[[ 18 -18  -3  53   5]
 [ 25   2   1 -30  19]
 [-20  24  -2 -70  19]
 [-52  34   3  11 -53]
 [-25  40   1 -24 -12]
 [ 30  14   2  20 -31]
 [  5  25   0   5 -43]
 [  5 -24   2 -28  46]
 [-23 -20   0 -14  28]
 [ -8  41   2   0 -28]
 [-12 -12   5  -9  10]]
->
[[ 18  25 -20 -52 -25  30   5   5 -23  -8 -12]
 [-18   2  24  34  40  14  25 -24 -20  41 -12]
 [ -3   1  -2   3   1   2   0   2   0   2   5]
 [ 53 -30 -70  11 -24  20   5 -28 -14   0  -9]
 [  5  19  19 -53 -12 -31 -43  46  28 -28  10]]

[[-67  31 -34  56  31]
 [-11  26  17  24  38]]
->
[[-67 -11]
 [ 31  26]
 [-34  17]
 [ 56  24]
 [ 31  38]]

[[-12  24 -11 -44 -31   0 -36  43 -17 -44  31]
 [ 10  -6  -7 -34 -29  13  -3  10  17 -20   6]
 [-12 -16   3  18  -1 -53 -32  21  17 -22  25]
 [-18   4  -9   3 -10 -41 -40  32  -6 -31  30]
 [ 24 -18   8   4   9  42  48 -42  18  36 -35]
 [  2  23  -6  -6   9  39  21 -13 -30  19 -18]
 [ -6   1  -8 -15 -19 -21 -26  26   7 -29  20]
 [  9   0   1  -7  -1  25  18 -13   1  10 -12]]
->
[[-12  10 -12 -18  24   2  -6   9]
 [ 24  -6 -16   4 -18  23   1   0]
 [-11  -7   3  -9   8  -6  -8   1]
 [-44 -34  18   3   4  -6 -15  -7]
 [-31 -29  -1 -10   9   9 -19  -1]
 [  0  13 -53 -41  42  39 -21  25]
 [-36  -3 -32 -40  48  21 -26  18]
 [ 43  10  21  32 -42 -13  26 -13]
 [-17  17  17  -6  18 -30   7   1]
 [-44 -20 -22 -31  36  19 -29  10]
 [ 31   6  25  30 -35 -18  20 -12]]

[[-18  48 -38]
 [ 53   0   9]]
->
[[-18  53]
 [ 48   0]
 [-38   9]]

[[ -5  46  22 -56 -25   7  -9   1  10]
 [ 16  -9   8  45  54 -40  33  36 -42]
 [ -2   0   0  -1   0  -3  -1   0  -5]
 [ -8 -29 -27 -11 -18  24  22 -30  10]]
->
[[ -5  16  -2  -8]
 [ 46  -9   0 -29]
 [ 22   8   0 -27]
 [-56  45  -1 -11]
 [-25  54   0 -18]
 [  7 -40  -3  24]
 [ -9  33  -1  22]
 [  1  36   0 -30]
 [ 10 -42  -5  10]]

[[-22  -3 -30  -3  42]
 [-17  10 -29  -5  60]
 [ 11  12  -7  -2  -6]
 [-13  20 -30  -7  68]
 [  0   2  -8  -1   1]
 [-19   0 -28  -3  42]
 [-20   0 -29  -3  45]
 [-19  -1 -31  -3  39]
 [ 13  16 -15  -3  -8]]
->
[[-22 -17  11 -13   0 -19 -20 -19  13]
 [ -3  10  12  20   2   0   0  -1  16]
 [-30 -29  -7 -30  -8 -28 -29 -31 -15]
 [ -3  -5  -2  -7  -1  -3  -3  -3  -3]
 [ 42  60  -6  68   1  42  45  39  -8]]
